One turn sends every row of this set to another row. A few are shown first. Where does it send the rows asked after them?
laso: [ 15 -29 -25 -15 -20  -9  -3  -6 -33   8   1  11  -2 -16   5  12  12   9
  -7  23]
zata: [ 16 -24   1   9  21  11  27   6 -26   4  -2 -12   5  11 -15  -5  21  -7
   4  25]
Febem: [ 25 -31   7   6  19  -3  12  14 -11   0   9  -6  -5 -20   0 -24  21  -1
 -13  20]
Vafi: [ -4 -24  -3  -3   8 -14   0   8 -10  26  20 -10 -30  -7   2 -16  24   7
   1  16]
Doras: [  4 -30 -17 -23 -20   7  11  -8 -29  17  -4  10   7  -9  12   7  12  -2
 -16  22]
bupu: [ 17 -30 -24 -16 -19  -4  -2  -5 -35   1   2  18  -4 -10   7  11   9  10
 -11  22]
vez: [ 10 -22  -5   2  20  27  24   9 -15   5  -5   0   1   6 -17  -8  16  -2
  -2  28]
dugug: [ -5 -11 -14   5  22  -9   8   3 -28  12   8   5 -16   4 -15   7  30  14
  -4  15]
nisim: [ -2 -10 -12   9  24 -11  13   0 -30   2   1  -3  -7  11 -13  -1  35   4
  -8  19]
Mupo: [ 25 -33   3  -1  12   3  15  12  -3   6   4   2 -20 -21   9 -27  13  -8
 -17  24]
vos: [ 18 -42   3   4   9 -14  40 -14 -13   5   7 -13 -12  10   9  -9  24  -4
 -17  25]
gez: [  1 -30 -19 -25 -21   7  10  -9 -32  12  -2  14   1   1  13   5   8   2
 -15  22]
nilu: [ -1 -11 -20  13  21  -2   4   4 -31   5  -1   8 -20   6 -17  -3  28   7
   1  20]
Nadev: [ 20 -36  -3  -4  10  -4  47 -18 -11   7  -4   3 -16  13   6  -5  18  -7
 -15  26]
Rudu: [ 18 -18  -3  -5  13 -33  24 -10 -12  12   3 -20 -26   8   6  -7  28  -7
   1  23]
nase: [ 18 -16  -6   4  18  25  23   9 -20   0   0   1   0  11  -8  -8  19 -11
   8  34]
naki: [  5 -35 -23 -13 -30  -2   1  -7 -33  22   0  -1  -5  -5  11   5  10   0
   5  24]
lizur: [ 27 -19 -17 -31 -13  -6   4  -3 -31   7 -11  15  -5 -14  12   4   5  -4
 -10  22]
Neso: [ -1 -27   2   1  14 -12   3   7 -15  16  17  -9 -15 -10  -1 -28  32   8
   2  12]
fefe: [ 26 -29  -1   0  13   5  14  11 -11  -6  14  11 -14 -21  12 -27  20  -7
 -12  24]
bip: [ 13 -17 -15  -2   7 -23  20 -13 -13  10  -1 -15 -38  17  -1  -1  21  -5
   2  32]
nid: [ 11 -27 -12 -23 -19   9   6   1 -32  25 -12   2   3 -12  13  -2   6 -12
   2  22]
losep: [ 18 -34  -4  -4   5  -1  44 -18 -11   2   9   3 -16  15  17  -9  22  -7
  -7  31]
kede: [ 21 -10 -14  -6   6 -24  20 -13 -14   3   6  -6 -36  13  12  -5  26 -12
   6  32]
figav: [ 27 -22 -21 -19 -18  -5   0  -3 -37  11 -12   6 -10  -6   4   5   1  -8
  13  24]
rut: [ 24 -21 -16 -28 -13  -4   9  -4 -28  14 -12  12   1 -18  11   7   9  -6
  -9  22]
Tutok: [ 22 -22 -22 -16 -19  -7  -1  -5 -38  17 -10   3  -5 -12   4   8   8  -6
  11  24]
kupe: [ 12 -12  -9  -3  14 -31  19  -8 -19  19  -1 -10 -35  10   1   5  22  -9
   3  22]
meva: [ -2  -8 -21   9  17   2  11  -2 -32  -2   9  14 -13  12  -7  -3  33   6
   1  25]
Nivem: [  4 -30  -8  -2   7 -15   3   2  -6  16  16  -1 -32 -12   0 -26  26  15
   6  18]
Bimi: [  5 -40 -19 -15 -31   3   2  -7 -35  19   4   2  -9   1  11  -2   5   1
   5  24]
faf: [ 12 -24 -13 -26 -19  12   3   2 -34  22 -10   4  -2  -4  10  -6   3 -11
   9  21]
funu: [ 30 -40   7   2  18  -2  22  11 -10   9   8   4 -13 -24   3 -15  12  -5
 -16  17]
Gimu: [ 17 -28   2  11  19  22  25  14 -22  12  -3  -6  -2   3 -13  -1  11 -11
  -3  24]
gog: [ 18 -43   2  -1   8  -2  44 -11  -9   9   6  -7 -10  10   4   4  14  -5
 -18  24]
ruze: [  3 -22  -6  -5   5  -3   1   5 -10  12  24  -1 -26  -8   8 -30  29   6
  14  21]

Neso turns into zata
Vafi turns into Gimu
Now these:
Nivem turns into vez
fefe turns into meva
faf turns into figav
naki turns into nid

